Small tables with named rows and columns. After each table, cells are looked up by row and column.

mozezo =
	bokuli	moset
vufu	0.2	0.2
bolem	0.3	-0.5
pirum	0.5	0.6
terim	0.6	-0.1
vekudon	0.4	0.2
faz	0.5	0.3
kuferik	0.5	0.4

What is the bokuli of faz in mozezo? 0.5
What is the bokuli of vekudon in mozezo? 0.4
What is the moset of pirum in mozezo? 0.6
What is the moset of bolem in mozezo? -0.5
What is the moset of terim in mozezo? -0.1
What is the moset of faz in mozezo? 0.3
What is the bokuli of bolem in mozezo? 0.3
What is the moset of kuferik in mozezo? 0.4

bapova =
	zono	fogodin
zom	122	118
zusa	140	120
rut	153	110
fekuzin	152	123
ver	136	129
bog	155	129
nem	140	122
geruvor	141	112
girur	254	47
togusis	161	84
kupege	189	103
firer	127	147

What is the fogodin of firer in bapova?
147
What is the fogodin of fekuzin in bapova?
123
What is the zono of girur in bapova?
254
What is the fogodin of ver in bapova?
129
What is the fogodin of geruvor in bapova?
112
What is the fogodin of togusis in bapova?
84
What is the zono of rut in bapova?
153
What is the fogodin of zusa in bapova?
120
What is the zono of firer in bapova?
127
What is the zono of kupege in bapova?
189
What is the zono of geruvor in bapova?
141
What is the zono of bog in bapova?
155
What is the zono of zusa in bapova?
140
What is the zono of fekuzin in bapova?
152
What is the fogodin of nem in bapova?
122
What is the fogodin of bog in bapova?
129
Which row has the largest zono? girur

leselan =
columns: senono, mutozif, nok, pes, lukezim, viga
pegike: [140, 106, 123, 111, 105, 107]
zikov: [61, 124, 148, 112, 94, 101]
vinifup: [119, 114, 110, 108, 110, 113]
piga: [128, 135, 120, 109, 106, 112]
lav: [109, 111, 49, 126, 141, 94]
sidor: [103, 111, 107, 121, 114, 93]
vib: [114, 108, 106, 108, 111, 114]
temok: [216, 110, 136, 104, 98, 118]
tup: [76, 148, 144, 118, 98, 92]

What is the mutozif of piga in leselan? 135
What is the senono of sidor in leselan? 103
What is the lukezim of tup in leselan? 98
What is the lukezim of temok in leselan? 98
What is the viga of pegike in leselan? 107
What is the senono of vinifup in leselan? 119
What is the mutozif of tup in leselan? 148
What is the nok of zikov in leselan? 148
What is the nok of lav in leselan? 49
What is the nok of temok in leselan? 136
What is the mutozif of pegike in leselan? 106
What is the pes of tup in leselan? 118
Row with the largest nok: zikov

gotabuv.csv
,vazun,voneko,dar,kuzom,tamivi,zosa,vuzovor
gukife,119,151,108,144,120,80,51
sur,104,165,104,145,119,103,74
pezud,106,162,119,142,119,123,68
ladoz,157,129,96,128,97,186,143
ledofim,151,83,106,109,129,187,137
nebo,184,148,52,133,116,125,127
pobodin,169,135,111,132,103,186,144
sisili,114,156,101,140,122,84,64
lodez,195,156,56,126,109,125,130
gar,150,128,106,125,107,188,140
dit,190,78,184,124,110,197,128
kanezu,180,157,62,132,112,111,129

sisili, vazun => 114
sisili, kuzom => 140
pobodin, kuzom => 132
kanezu, voneko => 157
ledofim, zosa => 187
dit, dar => 184
ladoz, vuzovor => 143
sur, kuzom => 145
gukife, tamivi => 120
ledofim, dar => 106
ladoz, tamivi => 97
kanezu, tamivi => 112
dit, kuzom => 124
pezud, tamivi => 119
Which row has the largest voneko? sur

lasus:
|  | vake | zuv | pav | gikiti | pum |
|---|---|---|---|---|---|
| pur | 55 | 38 | 48 | 26 | 37 |
| tibure | 46 | 61 | 51 | 56 | 48 |
| femuza | 34 | 65 | 32 | 42 | 40 |
| barolak | 52 | 27 | 37 | 45 | 38 |
| zizasat | 21 | 64 | 33 | 82 | 64 |

vake of tibure: 46
zuv of pur: 38
pum of femuza: 40
pav of barolak: 37
vake of barolak: 52
gikiti of femuza: 42
vake of pur: 55
pum of barolak: 38
gikiti of barolak: 45
gikiti of zizasat: 82
gikiti of tibure: 56
zuv of tibure: 61
pum of zizasat: 64
pav of pur: 48
pum of tibure: 48

Table raded
	vazu	vesob
suvik	80.54	42.07
babaviz	96.83	-4.02
nena	96.84	-4.43
tofalas	79.01	41.19
riz	-55.13	-89.71
zemi	79.90	40.57

What is the vesob of riz in raded? -89.71
What is the vesob of nena in raded? -4.43
What is the vazu of suvik in raded? 80.54
What is the vesob of babaviz in raded? -4.02
What is the vesob of zemi in raded? 40.57
What is the vazu of babaviz in raded? 96.83
What is the vazu of tofalas in raded? 79.01

Table kozo
	mis	botofat	bokeda	nof	nep	vib	kar	dezu	vur
rim	-53.43	-27.24	71.12	-47.90	57.34	4.40	-50.82	34.23	53.76
givurel	4.72	32.74	20.36	6.66	46.93	-42.21	6.82	-22.78	4.70
fedub	-36.78	-33.70	45.62	-33.17	29.02	23.87	-36.73	39.75	45.19
zil	39.15	55.93	-11.76	38.64	21.73	-43.04	42.63	-44.03	-26.51
ropad	-35.77	-15.27	49.39	-32.76	44.81	1.35	-37.14	25.60	44.36
seso	-66.69	-31.13	85.72	-59.92	74.01	-5.51	-65.52	37.28	65.82
tipite	-21.14	-12.81	33.80	-17.59	24.24	10.69	-22.39	22.94	31.08

fedub, nep: 29.02
ropad, vur: 44.36
seso, vib: -5.51
zil, bokeda: -11.76
ropad, vib: 1.35
fedub, dezu: 39.75
fedub, bokeda: 45.62
Which row has the largest botofat? zil

